Rows are one point carried round by a steady rotation, each followed by how many ticks it has turned.
The counts run from 0 to 540.
[182 138 129 119 100 168  98  63 146 133 131 122 160 150 131 143  80 139
 141 156 123  93 137 149 136 146 135  98  98 102 125 147 146 154 143 132
 174 159 136 156 155 128 191 142 144  78 118 153 202  89 115 136 131 114
 127 131 125 133 125 122 129 154 126 167  95  83 130 166 117 122 128 153
 141 125 100 107 101] : 359
[157 115  95 124 122 148 112  55 117 135 129 129 130 159 137 154  67 117
 103 153 102 135 135 146 173 179 171 113  98 107 111 148 146 132 108 122
 131 142 138 120 161 145 156 152 127  77 126 129 163 104 134 133 124 124
 113 122  90  98 164  89 123 175 136 196 120  66  97 141 130 134 108 139
 114 130  99 113 130] : 344
[162 108 112 130 115 150 114  66 125 153 124 124 126 161 116 151  67 117
 101 146 108 136 148 148 169 153 168 117 113  99 127 160 154 131  86 123
 141 156 146 106 141 150 167 166 142  73 116 134 169  97 129 129  96 119
 122 131 101 108 164 113 123 165 131 197 111  71 120 146 120 124 105 126
 105 120  96 122 125] : 347
[111 117 107  94  98 157 143  88 130 125 103 120 149 121 118 149  91 110
 113 143  92 101 129 143 152 155 134 142 118  93 148 150 160 179 113 140
 139 105 169 115 102 121 131 153 166  85 172 135 186 145 113 112  98 121
 144 139 109  82 163 152 139 143 129 204 138  75 138 149 123  86 116 132
 110 142 112 121 154] : 59
[155 121 138 103 115 114 125  66 129 115 127 110 153 143  91 136 119 136
 116 163 135  87  86 154 121 175  93 111  90 116 145  93 143 122 102 152
 146 102 121 120 161 121 159 138 146 133 137 124 162  90 154 164  95 122
 119 128 139  79 155 105 108 168 128 181 104  72 151 163  75 121 122 131
 161  95 139 142 104] : 84
[112 163  93 135 114 107 138 137 204 147  98 109 130 131  97 150 116  82
 112 173 119 103 168 104 136 145 161 114 161 122 149 131 113 154 140 166
 173 134 143 128 130 110 145 114 102  60 108 100 141  76 107 137 114  98
 120 103 119 133 156 154 154 141 107 118 140 106 157 115 127  84 176 121
 147 151 105 176 127] : 230
[146 141 105  63 114 123 164  81 136  86 103 115 142 106 105 104 115  64
 149 121  84 103  91 134 158 173 115 133  83  90 107  91 135 117 118 172
 110 107 142 153 130  95 153 140 154 137 155 124 143 155 132  98 115 124
 163 122 105 147 128 134 133 136 148 122 131 114 151 138  53 144 138 108
 154 156 132 142  96] : 458
[171 132 127  74 103 118  73  82 137 130  86 122 143 140  85 140 101 105
 122 140 111 100 105 152 152 145 135 116 122  95 158 138 104 153 124 150
 136 150 162 129 114 119 153 144 150 117 116  91 124  89 129 118 109  90
 167 160 131 150 127 132 125 160 112 153  68  81 141 141  58 136 154 107
 137 162  95 141 140] : 436
[124 138 113  84 115 139 172  98 135 149 117 117 152  92  94 104 135  64
 139 136  89 111 114 109 188 136 115 136 109  77 122 147 157 156 128 181
 134 111 155  97  92 113 108 129 129 110 165 143 156 133 114  84  99  87
 171 142  98 118 150 146 157 139 105 172 168 101 158 133  91 110 128 109
 143 150 112 138 121] : 475
[186 159 101  85 116 142 149 127 166 170 108 146 120 116  83 113 117  59
 152 129  85 125 102 128 193 160 111 121 123 105 123 120 109 141 136 178
 139 115 104  95 110 108 133 138 117  95 111 115 146 132 150 108 148  96
 131 138  64 113 138 144 159 140 132 129 143 114 131 145  88 121  93  87
 163 148 135 143 146] : 183
[128 173 102 137 111 116 144 140 203 138 119 127 138 130  99 144 121  83
 130 189 143  98 156  97 130 161 142 116 157 128 143 120 110 131 142 161
 178 121 146 138 130 102 153 118 117  59 111 106 168  91 109 143 122 104
 124 108 119 140 170 140 178 130 113 108 140 106 157 128 139  79 150 129
 154 156 137 175 118] : 234
[129 158 131 104 118 138 147  98 143 163 145 104 153  90  78 111 158  88
 150 157 104 106 128 109 191 132 127 110 108  86 134 163 163 154 165 178
 143 106 158 103 118 118 103 128 115 113 162 147 159 102 119 126 120  81
 173 147 113  93 144 129 163 156 103 168 162  89 159 139 100 114 113 140
 163 144 125 140 111] : 481
[ 99 101 103  96  91 142 151  87 120 109  96 110 122 127 103 146 104 104
 129 123  83 122 150 159 166 159 165 133 116  96 136 144 168 165  99 121
 113 104 174 116 134 127 129 166 167  95 168 129 166 137 130 130  81 131
 140 133 107  70 148 145 127 151 150 199 137  68 136 140 105  99 115 125
 110 138 101 130 149] : 54
[172 138 132  63 107 125  85  85 140 119  89 132 147 131  90 143 104  98
 117 141 120  92 103 152 140 137 112 129 120  82 156 126 104 142 117 162
 137 150 157 131 107 111 151 150 160 111 108 102 145  92 129 100  96  94
 173 157 130 170 133 126 141 157 109 142  67  86 154 143  64 131 155 117
 130 165 115 141 136] : 438
[133 185  95 130 115 114 133 132 206 119 118 123 135 125 108 149 127  95
 128 190 143  95 147 102 138 171 143 110 146 137 133 117 106 131 162 161
 167 110 128 152 155  97 151 114 112  59 107  94 162  91 115 148 140 105
 122  94 114 136 160 125 173 141 116 105 142 106 146 130 145  91 154 143
 159 166 143 162 109] : 236
[116 113 116 107 114 108  97  75  92 105  97 112 137 137 114 147 106 104
  90 163 129 107  86 139 160 130 121 109  79 121 155 118 150 119  96 161
 109 107 173 120 181 132 121 138 144 136 139  98 112 114 127 153  95 134
 177 136 134  96 176  76 125 169 110 180  93  83 133 148  81 119 140 129
 121 137 116 136 104] : 417
[122 140 124 106 108 158 123  83 133 126 124  87 162 113 106 158 125 151
  99 163 129  84 122 164 140 139 122 124 109  91 155 161 166 166 137 144
 131  98 153 119 133 130 136 170 158 105 145 121 188  98 140 139 105 105
 161 132 129  79 159 122 137 167 115 207 125  62 156 167 120 118 115 165
 122 130 132 122 114] : 68
[141 139 123 105 117 134 122  71 139 115 121  95 171 126 120 148 100 142
  91 179 132  72  69 147 109 155  80 126  86 106 163 106 159 137 124 166
 157  99 129 138 143 114 158 139 149 116 145 130 172 120 134 138 100 128
 144 132 146 106 178 116 124 152 123 178 112  79 153 175  96 111 135 145
 144 102 138 126 113] : 78
[153 107 102 131 119 149 121  65 112 144 142 141 136 161 133 142  63 101
 111 160 112 139 134 133 171 185 164 114  99 110 117 141 143 112  95 124
 138 134 150 114 150 144 162 159 135  80 138 138 181 126 126 138 117 133
 109 132  97  88 174  89 133 168 140 191 124  75 103 146 132 115  92 135
 119 124 117 120 132] : 342
[174 123 116 124 102 161  97  67 144 152 117 124 146 160 128 153  52 120
 109 153 106 109 130 136 147 147 137 117 109  96 136 155 155 153 109 134
 174 171 139 134 125 139 181 148 145  61 117 144 180 112 106 116 109 115
 122 139 115 137 156 139 129 143 121 184 102  83 123 161 119 107 130 122
 116 123  87 102 128] : 353
[137 161 115 118 112  99 109  98 172 119 115  75 137 106  86 151 130 102
 125 171 129  94  90 155 122 160 120 108 122 109 166 120 129 123 145 181
 118  80 125 132 151 115 140 134  97 103 129  75 109  91 150 132 124 106
 193 148 135 140 166 147 151 147 139 105 106 109 166 146  60 119 149 109
 147 152 111 156 109] : 159
[ 99 122  44 117  73 151 148 143 174 120 104 105 125 130 104 144 105 109
 162 152 102 138 166 122 150 143 163 142 140 115 135 130  95 126 161 116
 128 121 169 142 177 133 139 163 136  54 100 109 144  99 121 124 117 119
 131 104 126 138 131 132 176 170 126 151 111  72 129 130 124 124 150 157
 113 130  78 132 148] : 313
[111 109 104  86  91 143 153  86 130  80 108 131 122 117 127 126  95  87
 169 140  83 124 126 138 152 176 149 131  84 105 130  96 164 124 123 121
 125 105 166 160 152 112 155 153 167  96 178 153 177 175 102 134  97 159
 125 138 117  94 136 121 147 138 177 151 132  87 131 145  98  91 116 139
 139 139 124 123 148] : 44
[163 101 110  98 102 123 125  69 137 142 128 145 143 155 107 126  78 115
 169 166 107 152 141 127 167 183 140 120 112 117 107 129 116 114 132 118
 161 163 141 131 148 137 136 133 127  83 126 151 144  81 109 131 112 109
 123 158 134 125 113  80 138 185 111 185  95  60 107 137  81 141 151 131
 127  98  93 107 135] : 14
[169 115 121  77  95 107 123  82 143 119  96 156 141 145  75 117 102 114
 140 139 101  88  87 132 155 173  82 121 105 126 135  84 106 159 110 144
 163 128 115 110 116 110 164 100 162 112 123 120 150 114 137 139 106  93
  96 130 110 109 131 121 117 150 104 173  97  81 133 157  73 111 135  98
 176 125 112 130 145] : 96
[111 135  61 129  83 164 136 133 167 119 138 112 143 127 114 125  87 103
 153 181 118 128 125 104 157 160 149 147 109 125 145 123 118  96 158 121
 137 103 177 151 166 124 161 165 156  60 126 124 170 153 110 137 134 134
 134 115 122 124 166 120 195 157 145 142 119  84 118 148 147 107 108 171
 133 134 123 121 141] : 322
[147 112  97  95  83 130 123  82 156 131 100 124 129 139 102 139  90 126
 156 153  97 144 151 144 167 140 139 138 122  95 129 129 129 131 146 114
 155 174 139 140 143 133 141 137 137  62 102 149 128  83 110 107  91 109
 136 152 142 156 109 111 142 172 120 162  81  64 124 146  81 136 172 132
 128 115  71 105 148] : 20
[128 163 125 107 118 136 142  94 144 158 139  94 150  89  83 110 156 103
 147 154 103 103 127 108 195 129 134 107 105  92 135 165 167 160 175 177
 141 109 150 110 133 117 104 127 106 111 158 140 144 102 121 128 122  83
 177 146 114  90 139 128 156 155 106 167 163  87 155 144  98 121 122 140
 166 146 115 138 107] : 482
[135 163 143  99 135  95 129  80 147 129 116 109 139 111 108 143 151  97
 122 176 127 102 110 130 145 154 136  95  94 101 146  93 158 122 145 192
 145 101 112 126 181 112 105 109  84 117 137 130 124  87 140 155 107 121
 143 142 121  73 161  81 134 156 142 132 140  76 145 135  89 100 146 123
 171 135 147 174 127] : 499
[111 140  56 128  89 162 131 125 162 112 133 108 142 123 124 131  87 110
 147 179 117 126 124 109 163 162 152 138  97 125 141 123 119  95 164 120
 128 102 168 156 180 123 156 162 153  61 124 122 164 151 117 137 137 134
 134 111 121 126 165 114 186 162 144 142 120  83 114 147 147 118 111 178
 137 136 122 117 135] : 323
[113 119 102  88  81 134 138  94 149  69  98 101 112 113 115 137 120 118
 171 138  92 129 151 163 158 137 152 124  88  90 135 105 166 115 149 110
 116 129 151 174 180 116 159 157 168  79 128 146 150 130 122 131  86 155
 147 129 139 133 109 114 146 159 171 125  97  78 148 150  88 126 143 161
 142 141 108 113 131] : 36
[153 119 114  99 107 101 124  62 133 109 102 101 143 146  88 141 113 147
 110 147 116  89  91 156 133 170 102 107  89 124 142  92 139 139 105 148
 139 110 115 122 164 118 159 123 142 130 126 112 127  90 160 158  96 115
 113 117 135  89 145 113  89 168 122 178  99  64 136 160  68 134 146 114
 159 102 117 137 115] : 87
[167 156 112 100 120 105 129  92 159 121 124 117 129 122  90 128 133  83
 158 148 119 113  82 145 143 205 123 105 112 120 124  91 103 108 138 181
 109  74  96 121 164 105 140 128  98 118 125  87 124 108 169 134 143 106
 143 140 101 104 146 123 147 155 154 114 129 103 132 136  62 127 118  97
 164 144 136 158 125] : 169
[169 174 138  67 124 109 131 111 177 130  83 161 119 127  94 154 148  84
 122 150 125 100 130 147 153 162 134 113 142 103 135 101 108 156 137 172
 152 125 107 116 127  96 113 125 127  94  99 104 158  78 148 128 118 102
 111 128  92  88 135 101 137 151 132 131 128  72 135 124 109  97 130 111
 158 171 162 178 159] : 515
[145 183 104  84 138 121 168 131 185 109  93 110 108 111  97 136 139  78
 104 146 110 110 128 157 182 157 131  99 122 150 125 118 156 140 133 155
 135 103 132 148 137  97 146 164 145 119 116  99 154 118 151 158 144 141
 144  92 101  95 121  98 133 141 129 112 134 118 155 148 109 154 120 127
 149 153 195 150  56] : 535
[140 169 106  93 137 117 175 139 178 122  94 107 102 121  91 127 130  64
 104 142 111 124 134 151 184 154 137 101 127 152 130 118 168 126 102 151
 139 101 145 137 121 104 148 172 147 122 121 104 146 125 146 166 128 146
 141 102 107  88 126 119 131 139 125 113 131 124 165 147  98 147 118 113
 144 142 192 155  51] : 537
[103 141 110 115 157 117 169 118 159 166 102 107 115 126 121 126  98  36
 100 159  80 118 150 106 138 131 152  91 119 110 134  94 153 142 101 193
 167 135 146 114 145 130 136 125  79 115 140 142 136 108 109 150 106 144
 118 116  98 108 152 113 126 136 131 129 158 123 175 124  99 107 146 101
 137 113 121 184  96] : 213
[181 170 108  77 124 156 154 129 164 166 114 139 114 105  88 122 139  61
 142 131  98 122 114 140 194 135 109 112 123  94 112 125 111 141 147 178
 123 114 102  90 127 116 124 148 114  93 101 116 160 112 161 101 147  99
 139 121  61 117 129 115 163 153 126 134 139 110 144 141 100 137  88 113
 157 158 144 141 129] : 186
[158 181 125  79 109 117 136 140 195 132  68 132 104 122  71 158 152  90
 110 137 125 105 147 161 171 131 138 115 155 113 153 123 131 153 128 159
 148 131 123 119 108 100 134 154 150  90  80  98 150  87 151 128 105 115
 127 117 104 102 134 133 142 141 124 116 112  82 157 136 105 111 127 108
 153 169 166 173 134] : 521
[180 167 107  89 117 158 148 137 168 180 116 127 108 108  70 116 137  69
 151 126  91 129 126 137 206 130 129 100 126 106 129 139 127 142 152 169
 134 118 116  95 122 121 134 158 119  99  99 123 153 107 161 124 147  96
 139 128  70 100 120 131 159 149 122 131 136 109 147 150  97 140  82 108
 164 149 141 145 121] : 188
[ 98 118 105  91 125 106 148 101 123  88  92 112  97  93 104 123 132  67
 113 136  86 102 112 152 186 114 108  90  86 117 135 100 174 146 107 151
 106 105 168 124 143 122 146 119 160 129 159 114 126 140 122 153 103 145
 175 120 105 124 127  95 140 147 119 135 113 125 179 151  76 129 137 122
 143 175 124 134  73] : 124
